which system made each run:
vir, trace 1 (8 x 22):
[[-22 -30  27 -18  86  -3  22 -32  34   0 -12 -24  13 -17  -7  10 -15 -35
  -10 -42 -11   9]
 [ 10 -28   1 -33  40   5   2 -63   3   4   6 -41 -71 -15  -7 -22 -17 -40
   -3  16   6   7]
 [ 14 -11   5 -11 -44 -16   5 -28 -41   8  39 -29 -73   3  11 -28 -14 -10
   16  30  16 -46]
 [  6  45  20  -1 -57   1  30  25 -40  12  53   5   5  -4   3  -6  19   8
   21  -6  -5 -56]
 [-17  68  -5 -26 -15  35  14  38  -9   4  18  38  55 -25 -40  19  30  -8
   13 -11  11  -1]
 [-53  -1 -20 -28  19  10 -24  21  10 -11 -27  40  48 -28 -46  22 -10 -18
   -9  10  51  24]
 [-59 -66  17   4  55 -39 -22   5   6  -5 -24  -3  10 -20  -3   9 -36  -7
  -18  -6  31 -10]
 [-15 -39  40   4  69 -29  18 -35   1  21  24 -48 -24   0  16  -5 -15 -14
  -10 -34 -25 -23]]
Debul, trace 2 (8 x 22):
[[ 13 -27  17  72  23 -46  -3 -30  17   1 -20   9 -13 -11  19  24  24  37
  -43  27 -17 -11]
 [ -4 -35   0  57   4 -32  38  10 -44   2  30 -37 -31   8  23  38  -7  -7
  -24  19  35 -19]
 [ -8 -12   4 -19   1  14  62  24 -31  -4  37 -51   0  22  10  15 -34 -47
   20 -43  21  -5]
 [ -8  38   5 -64  38  46  23   0  16   4   9 -10  27 -14 -31  -4   1 -44
   22 -44  -9  24]
 [-20  47 -14 -47  20  21 -53 -14  12  21   0  43   8 -39 -52 -17  27   4
    0  22   1  12]
 [-20  -3  -4  -6 -43 -30 -72   0  -6   4 -11  51  -6 -12  -7 -34  -2  44
    5  39   7 -33]
 [ 11 -42  36  40 -35 -42 -11   4  15 -13 -23   4   8  17  48 -21 -13  43
    3  -7 -31 -40]
 [ 26 -20  28  64  34 -23  50  -8  10   0   2 -30   6  17  38  35  15   8
  -27 -24 -36  -2]]
vuse, trace 3 (8 x 22):
[[ 23  37   5 -12 -37  40  -8  76 -11   7  10 -10  29  17  20 -24  12  19
   29 -33 -41  11]
 [  2  23 -30  -8 -22 -16 -23 -14  12  19  23  21  48  85  14  -4 -16  33
   13 -38 -29  22]
 [ 18  -3 -52   2  -9   2  16 -48  32 -24 -28  19  25  52  -8  32 -17 -19
  -14   7  22  56]
 [ 34  -3 -27   5  -2  48 -10  33  18 -29 -61  -3  -7 -28  -6   7  14 -11
  -11  34  13  64]
 [ 32   2  -5   2 -34  22 -61  46  -6   6 -19  -7 -28  -4  22 -47  10  40
   13  24 -35  18]
 [ 40   2 -14   4 -66 -21  -9 -36  -6   6  24  -4 -26  62  34 -30 -15  28
   18   3 -27 -15]
 [ 50  26 -20   2 -45  20  71 -34   8 -24   9  -8   8  40   7  25   0 -31
    9  -7   5  12]
 [ 20  52 -24 -20 -13  61  24  53   0 -11 -12   3  41  -6 -17  21  21 -20
    9 -11   3  48]]
vuse, trace 4 (8 x 22):
[[-41 -10  -6 -42 -15 -29 -74 -16   8  18   2  36  13  19  -9 -45 -31  28
   19  -6  -3 -19]
 [  4 -41  10  21 -29 -43  21 -67  36 -35 -34  29  12  13  10   8 -24   0
   -9  14  17 -27]
 [ 38  18  18  48  10  19  51   3   9 -23 -25   1  -9 -56  -6  38  52 -10
  -28  33   2   2]
 [ -7  35  -6  11  -1  17 -24  72 -57  34  41 -10 -19 -25  -6  -1  33  19
   -6  18   1  -2]
 [-30 -30  -9 -11 -16 -31 -17  21 -37  20  45 -27  -1  61  26 -17 -50   7
   20 -31   6 -16]
 [  7 -31  12 -13  35  -7  46 -53  38 -12  -9 -29  17  37  14  12 -32 -31
    2 -50 -16  10]
 [ 12  38  -2 -28  54  42   2 -29  36   1 -24  14   6 -47 -41  10  35 -26
  -14   6  -9  35]
 [-29  12 -16 -31 -19   8 -70  26 -16   8 -10  38 -11 -43 -34 -29   7  16
    5  46  29  -7]]
loko, trace 5 (8 x 22):
[[ 25   0 -22 -10 -11  46 -35  55  25 -21 -58   3  23  -1   4 -15   0   9
    6   2 -10  63]
 [ 35  -8 -28  14 -38  24 -51  40  11 -15 -50   4  -9  11  21 -23   2  34
    1  30 -12  49]
 [ 58  -5 -31  44 -53  11 -11  21   2 -15 -28 -10 -21  29  35  -3   8  29
   -8  32 -14  34]
 [ 62   2 -25  43 -38  30  38  29 -10 -22 -17 -30 -19  20  30  21  12  -4
  -10  21  -1  38]
 [ 37  10 -21  14 -27  51  39  68 -19 -23 -14 -34   3   4  17  21   3 -23
    7  -2  11  44]
 [ 19  14 -17  -8 -27  52   5  88  -8 -18 -22 -15  36  12  13  -1  -4  -6
   20 -22  -4  45]
 [ 26  12 -21  -5 -22  40 -28  56  24 -17 -44   9  44  24  17 -12   0  20
   11 -18 -27  55]
 [ 42  -3 -32  12 -20  28 -38  20  32 -20 -59   9   5  16  14 -11   8  24
   -6  19 -21  63]]
vela, trace 6 (8 x 22):
[[-21 -12  25 -29  47  21  23  10 -25   3  14 -39 -40 -65 -23  -4  -1 -53
    0   6  27 -17]
 [-44  -5  33 -51  51   4 -13  21  -4  22  22 -19  22 -13  -8 -28 -21 -18
   23 -56 -17 -17]
 [-33  22  19 -30  18 -20   7 -35  37   8   9  44  73  15 -20   5  -5   5
   11 -49 -21 -24]
 [-18   7  24  29   8 -41  25 -55  21  -6  -2  47  25 -30 -21  34  22   9
  -27  19  14 -47]
 [-24 -26  26  42  15 -45  19 -12 -40  15  35 -14 -39 -28   6  19   7   3
  -23  25  23 -55]
 [-15  -4   4  -4  11 -16  36   3 -48  27  70 -49 -22  36  17  10 -21 -23
   10 -31   9 -22]
 [  2  42 -12 -39  20  27  57 -24  -1   7  38 -15  24  21 -22  27  -3 -49
   11 -40   9  17]
 [-19  25  11 -39  51  25  20 -31  21  -3  -8  15   8 -64 -52  14  19 -43
   -8   5  20   3]]
vik, trace 7 (8 x 22):
[[ 38   0  52  14   5   7  11 -25  32 -12 -31  -3 -29 -61   8 -27  36   8
   -4  15 -42 -33]
 [ -1  31  20 -27 -38  16 -27  40 -42  20  35  -3 -30 -34  -4 -44  16  13
   29  14 -11 -46]
 [-31  31 -35  10 -39 -23 -18  31 -39  26  49  29  35  47  -5  23  -3  29
    1  -2  24  -8]
 [-22 -17 -12  56  40 -19  22  20   4  -3 -12  12  45   5   0  67   8   3
  -43  -3  21  26]
 [-10 -41  18 -11  64  23  11  14  10 -17 -38 -36 -22 -55  -9   7 -12 -47
  -13   4  20  26]
 [  5 -19 -12 -70 -21  21 -15 -26   2 -13  -6 -24 -36   9  -7 -47 -47 -39
   37  -4  17   5]
 [ 33   8 -16  -4 -53 -19   0 -53  22  -3   8  15  13  74  26 -19 -18  23
   17 -18 -31  -1]
 [ 41  25  26  55  15 -10  11 -18  24  13  -2  11   7  -6  19  12  53  42
  -24  -1 -61 -10]]
vela, trace 8 (8 x 22):
[[-44  12 -27  -3  43 -34 -56 -41   2  36  18  41   6   2 -34  16  10  21
  -27  20  20   7]
 [-19 -57   0  -1  -5 -50   0 -73   8 -11  -6  -1 -28  21   7  -8 -45 -13
   -5  12  28 -29]
 [ 39 -24  41  29  12  -5  66 -18   7 -11   6 -50 -20   6  40   5  -1 -15
   -1 -28 -33 -20]
 [ 27  66  12  -7  13  30  21   6 -20  36  53 -18 -15 -12  -8   0  49   2
    5 -13 -41  -6]
 [-28  43 -18 -61 -33  18 -16  -6 -25   9  30  31  -3 -23 -49 -14  -1 -21
   23  19  39 -20]
 [-46 -41  21 -21  -8  -2  22  28   3 -39 -37  13  33 -37 -16   5 -39 -35
   11  -6  51 -20]
 [-28 -30  35  41  65 -18   7  41  14   7 -16  -9  48 -11  17  30   3  14
  -23 -40 -23   2]
 [-16  23 -18  19  43 -39 -34 -42   1  49  44  17   9  42  -4  17  16  39
  -26  -9 -27   7]]
Tefiz, trace 9 (8 x 22):
[[ 45 -24 -11  -8 -53  30  38  -6   5 -49 -38 -23 -35  -8  11  -8 -18 -39
   13  31  30  13]
 [ 40  -3  28   5 -40  41   6  71  -1 -21 -32 -24  -4 -23  32 -31  10   9
   22  -5 -31  -5]
 [ 50  52   5  26 -25  13 -12   4  11  17   7  14   5   7  16 -12  50  47
    0   0 -63   0]
 [ 42  41 -45  22 -30   9  17 -44  27 -12 -10  36  19  32 -11  36  22   6
  -19  24   5  40]
 [ 18 -23 -43  26 -20  25   7  38   2 -36 -49  -4   6   9   4  28 -12 -14
  -16  28  38  62]
 [ 24 -34  -8  35  -6   8 -45  60 -23   5 -21 -36 -43  -5  35 -22   0  28
   -7  25 -13  26]
 [ 54   1  -1  27 -29 -16 -10 -44  -4  13  16 -19 -59  26  36 -26  15  31
   -4  21 -41 -13]
 [ 63   8  -1   8 -40  15  64 -55  26 -35 -20  -7 -16  12  12   9   5 -25
    3  11  -5   2]]
vir, trace 10 (8 x 22):
[[ 13  33  26   8  19  44  56  48 -11  -9   1 -16  14 -60 -15  29  40 -29
   -4  -6   4  -2]
 [-27   9 -37 -51  26  42 -40  46 -21  15   2 -13  -5 -10 -31 -13 -16 -26
   11   1  27  50]
 [-50 -47  -5 -35 -20 -37 -28 -14   1  -8  -4  15  19  35   1 -22 -65  -4
   20 -17  32 -22]
 [-10 -20  67   8  19 -34  38 -34  25 -12  -7   4  15 -35  11  -4   2  -2
    0 -26 -25 -66]
 [ 16  41  15 -13  56  27   5 -24  -3  28  24 -20 -43 -54 -25  -2  47 -17
  -14  13 -23   4]
 [-12  20 -57 -24 -19   1 -28 -20 -42  23  44   0 -43  24 -28   5 -10 -13
   -3  41  48  16]
 [-28 -19   1  20 -60 -34  37  22 -32 -19  20  13  24  26  10  25 -31  -3
   11  -2  46 -44]
 [ -8  12  49   5  25  24  55  55   1 -11  -3  -9  48 -42   1  19  19 -16
    7 -44 -17 -22]]
vik, trace 11 (8 x 22):
[[ 16  14 -24 -26 -40  11  28 -34 -38  -2  39 -23 -63   3 -16  -3 -10 -40
   12  37  43 -16]
 [ 30  30  -8   8 -52   9  71  -3  -6 -18  26  -2  32  46  14  29  -5 -16
   15 -25   3  -6]
 [  8  32  32   5  49  18  39  13  29   8   4  -4  57  -3   2  21  29   0
   -3 -60 -51  10]
 [-46  13  32 -47  59   2 -28 -17  19  20   3  20  15 -55 -41 -17  11  -9
    0 -12  -8 -20]
 [-53 -36  16 -23 -26 -46 -29 -23 -10  -6   2  30  -4 -12 -12 -25 -37   2
   12  13  36 -59]
 [ -4 -57   8  49 -20 -49   4  11 -22   1  13 -26 -11  44  51   4 -31  25
   -6  -8   0 -28]
 [ 24  -2 -11  37  50   0  16  -7 -24  32  36 -56 -46  22  21  24  16  -2
  -27  -2 -21  30]
 [ 16  39 -24 -26  16  30  38 -48 -12   3  29  -9 -36 -23 -40  25  24 -49
  -10  25  29  14]]
Tefiz, trace 12 (8 x 22):
[[ 10  32 -14  53 -42 -34   3  -7  -7  12  23  41  29  33  10  30  28  49
  -18  16  -6 -18]
 [ 18   6 -35  49   5  -1  53  -8 -15  -7  11 -11   3  24   1  68  11 -18
  -33  19  37  34]
 [ 16 -17 -31  -4  23  39   1  43 -33   0  -2 -57 -45  -4   4   3 -11 -35
   -5  13  21  56]
 [ 26 -14  -5 -31  -8  14 -49   7  -5  16   5 -39 -47  27  29 -62 -19  13
   27  -9 -40  18]
 [ 40  -8  21  -1 -20 -16   2 -65  50 -11 -21   8   2  30  30 -33  -5  21
   11 -20 -54 -14]
 [ 27   2  25  17  -1  10  41 -31  51 -42 -57  28  23 -46  -9  19  26 -13
  -15  16  -4  -4]
 [  1  22  -6   8 -26  33 -11  57 -14 -19 -32  29   4 -68 -28   9  33   0
   -9  50  33   3]
 [  0  26 -30  20 -65  -5 -32  57 -47  15  31  16   3  27   9   0   9  37
    5  24  14  -6]]
merup, trace 13 (8 x 22):
[[-50 -27  -6 -33 -19 -27 -16  -9 -40   4  28   0 -31 -10 -20 -11 -38 -22
   12  21  61 -41]
 [ -8 -49  11 -26 -38  -5  25   1  13 -37 -27 -17  17  30  21 -21 -61 -29
   32 -32  15 -10]
 [-14 -18  48  10  52 -19  38  -8  28   2   2 -16  45   9  20  10  -9  -2
   -2 -67 -42 -21]
 [-44   6  23  -1  45 -37   8 -33 -30  37  60  -3 -17 -21 -19  16   6  -5
  -10  -5  11 -51]
 [-28 -25  -5 -38 -39  -7  18 -18 -33 -18  19  -8 -33  -9 -17 -10 -42 -42
   20  20  62 -37]
 [-10 -39  28 -32 -11  14  35  21  24 -37 -35 -17  35   4  15 -17 -46 -33
   33 -47   3  -6]
 [-39  -8  45  -4  60 -26   4  -7  20  23  17   2  48   4   7   0  -4  11
   -1 -61 -41 -27]
 [-45  -3   7  -3  14 -51  -1 -59 -25  28  52  15 -18  -4 -19  12  -8  -2
  -11  14  30 -54]]
Debul, trace 14 (8 x 22):
[[-20  -6  -2  25 -27 -46  19 -58  -6  -9  11  42  -7 -12 -20  31   2  -1
  -21  44  48 -46]
 [-39 -49  36  17  -9 -15  25  63 -21 -28 -16 -10  24 -30  12  11 -30 -13
    5 -10  38 -39]
 [-13   4  18  -2  50  10   1  54 -12  30  30 -40  27  21  21  -2  -4   5
    9 -66 -45  15]
 [ -6  41 -21 -28  41  -9  -4 -75  12  38  50   9   2  34 -24   6  11  -5
   -5 -21 -20  12]
 [-34 -11   5 -29  -2 -21  -7 -59  12 -14 -10  41 -12 -44 -43  -2  -8 -24
   -5  40  50 -37]
 [-32 -37  44   3  -7  -5 -26  66 -16 -12 -24  -4  -4 -65   5 -28  -8  11
    9  10   9 -46]
 [  9  14  27  19   5  -9 -12  39 -19  36  40 -24   9  26  37 -19  16  40
   11 -42 -64 -19]
 [ 12  35  -3  14   6 -29  40 -79  16  18  39  16  18  43  -3  31  14   4
  -14 -20 -20 -13]]
merup, trace 15 (8 x 22):
[[ 20 -12  29  12 -22 -32 -38 -46  18   4 -11  19 -35 -14  17 -42  13  40
   -1  25 -37 -46]
 [ 29  -1  29  49 -65 -17  30  17 -15 -22  -5  10 -12 -25  24   4  20  22
   -3  32   2 -55]
 [  2  22   2  34 -38  17  40  83 -36  -9  16  -6  34   0  12  33  13   4
    3  -8  13  -8]
 [-18  42 -42 -10  10  20  10  35 -23  22  38   1  47  46 -16  39   0  -7
    2 -33  14  44]
 [ -8  17 -51 -32  42  11  -9 -54  19  11   2  10   5  29 -33  22 -10 -28
  -15  -2  21  60]
 [  6 -32  -6 -21  50   9 -29 -49  36 -11 -47 -10 -40 -35 -16 -17  -7 -22
  -17  28   5  31]
 [ 11 -40  33   0  10  -7 -53   8  13   0 -36 -18 -48 -38  24 -54  -1  25
    3  19 -35 -19]
 [ 27   3  30  22 -57 -20 -13  12 -12   8  14   2 -15   9  35 -37  12  46
   15   3 -42 -52]]
loko, trace 16 (8 x 22):
[[ 10 -49  62  34  19 -10  26  17  13 -25 -39 -25 -16 -58  27  -9   3  -4
   -7   1 -16 -36]
 [ 13  31   6  -1  42  22 -17  26 -32  48  49 -41 -44 -16   2 -13  35  10
   -4  -6 -36   6]
 [ -9  54 -52 -30 -44   4   0 -21 -20  16  47  32  22  51 -28  17  -5  -4
   13   2  29  10]
 [-17 -26  17  11 -21 -17  39 -13  39 -48 -47  37  59  -5  -4  25 -19 -12
   -2  -9  27 -15]
 [ -8 -39  43  19  73   5 -17  31  16   0 -37 -29 -15 -57  10 -11  11   2
  -16  -6 -29   4]
 [ -7  20 -33 -25  17   6 -62   4 -36  48  48 -21 -46  22  -5 -27   1  16
    3  10  -9  20]
 [  6  10 -32 -12 -75 -25  12 -50  -1 -11  19  33  15  62   0   2 -26   4
   16   7  24 -16]
 [ 20 -29  47  28   3  -7  68 -23  37 -44 -44  -3  17 -35  13  16   3 -20
  -10  -7  -5 -28]]

runs to name:
trace 17 (2 x 22):
[[-42 -33 -39 -44  25  -3 -25  -9 -16   7  12 -17 -14  31 -15  -7 -55 -32
    7  -9  45  34]
 [-33 -67  31 -22  28 -26 -29   8   5   3 -10 -32  -8  10  25 -40 -49  -2
   16 -37 -14 -17]]
  Tefiz
trace 18 (2 x 22):
[[  6  38  -3  -4 -82  -6  41 -11 -12 -18  18  43  29   7 -13  14   8  -3
   16  13  27 -43]
 [-17   5  -4  15  -5  13  50  39   7 -33 -28  22  66 -13 -18  53   0 -23
  -10 -11  40  16]]
  merup
trace 19 (2 x 22):
[[-20 -10   3  44  77 -24  -7  18  -9  38  24 -24  12  17  16  34  15  20
  -34 -27 -26  21]
 [-28  -2 -26 -12  27 -34   5 -58 -30  31  61 -18 -30  39 -13  19 -22 -22
  -10  -1  31  -5]]
  Debul
trace 20 (2 x 22):
[[ 20 -44  42  33   6  -3 -21  43  11 -16 -50 -21 -22 -42  36 -29   4  25
   -5  12 -30 -12]
 [ 36  32  21  23 -28 -12  -8 -30  -6  13  15  13 -44 -32   3 -19  47  30
   -8  41 -31 -42]]
  Tefiz
trace 21 (2 x 22):
[[ 16 -36  -8 -47  -4  17 -13 -14  -5  -4  -1 -53 -55  20  17 -47 -44 -32
   27  -7  -2  15]
 [ 44  23 -33 -16 -35  -5  -1 -70  13  11  24   1 -16  70  13 -16  -7  10
   12  -5 -27  15]]
  vik
trace 22 (2 x 22):
[[-35 -24  24  40   4 -65  -4  -4 -20  23  37   5  12  27  27   8 -14  38
   -6 -21 -11 -54]
 [ -8   3  18  18  50 -24  61 -52 -10  14  43 -20 -14 -11  -9  42  13 -31
  -24  -9  11 -25]]
  Tefiz
trace 23 (2 x 22):
[[ 25   4 -21 -23 -69   4 -28   4   8  -5  -3   8  12  65  24 -37 -28  24
   34 -17 -21   8]
 [ 24  14  25  10 -51  -3   5 -13  47 -29 -42  50  46  -9   8 -12  17  30
    9  -2 -31 -25]]
  vir
trace 24 (2 x 22):
[[ 11  13 -69   0 -45   1 -24 -20 -21   0   9  18 -27  34 -18  15  -5  -1
   -9  53  50  35]
 [ 27 -39  -9   5 -49  26  17  52  -9 -43 -41 -31 -15   8  28 -10 -32 -20
   19  10  26  23]]
  vuse
trace 25 (2 x 22):
[[ 47 -24   4  67 -10 -20  22   4  -8   0   3 -38 -27  36  54  13   7  25
  -20   2 -33   5]
 [ 67  31 -13  17 -26  37  26  21   0   1   5 -32  -3  40  34   0  20   9
   10 -17 -46  39]]
  vir
trace 26 (2 x 22):
[[-76 -24  19 -26  13 -27 -12  16  -5  -6  -2  34  40 -33 -30   5 -27  -9
    5  -8  45 -39]
 [-55 -20  43  -7  76 -27  12 -14   2  16  14  -3  16 -42 -18  13  -5 -18
  -15 -26   6 -34]]
  vir
trace 27 (2 x 22):
[[ 14  45  33  32  11  18  28  51  -3  15  16   6  37 -28   7  22  50  23
   -4 -24 -42 -16]
 [-28  59 -36  -8 -11   1 -16  18 -41  33  53  34  16   1 -38  26  27  10
   -6  22  33  -1]]
  merup
trace 28 (2 x 22):
[[-36  10 -21   6 -19  15  19  81 -42  -5  16   0  43   2 -11  40  -8 -12
    2  -8  47  10]
 [-26   3 -50 -25  21   8 -13   9  -1  12  13  -3  41  64 -10  20 -34 -13
    4 -37  18  59]]
  merup
trace 29 (2 x 22):
[[ 10  13 -57   7   1   7  34 -31  -9  -5  14  -5  -1  43 -15  51  -9 -34
  -18  12  46  52]
 [  9 -50  -4  16 -40   7  44  38 -15 -46 -30 -29  -5   1  21  17 -36 -32
    4  11  44   5]]
  vir
trace 30 (2 x 22):
[[-36 -39  39 -13  11 -17 -48   9  34 -15 -52  33  21 -47  -4 -33 -14  16
    5   2  -7 -28]
 [-31  -1  34  28 -13 -46 -16  -9  -5   4   5  48   9 -46 -10   3  21  33
  -14  29   9 -68]]
  Tefiz
trace 31 (2 x 22):
[[ 64  21  -6  -8 -14  51   9   8  -9  -1  -2 -47 -58 -13  14 -24  21 -14
    7  19 -26  31]
 [ 60  30 -19 -28 -56  39 -11 -12  24 -14 -19   2  -8  28  14 -41   4   9
   29   0 -36  24]]
  Tefiz
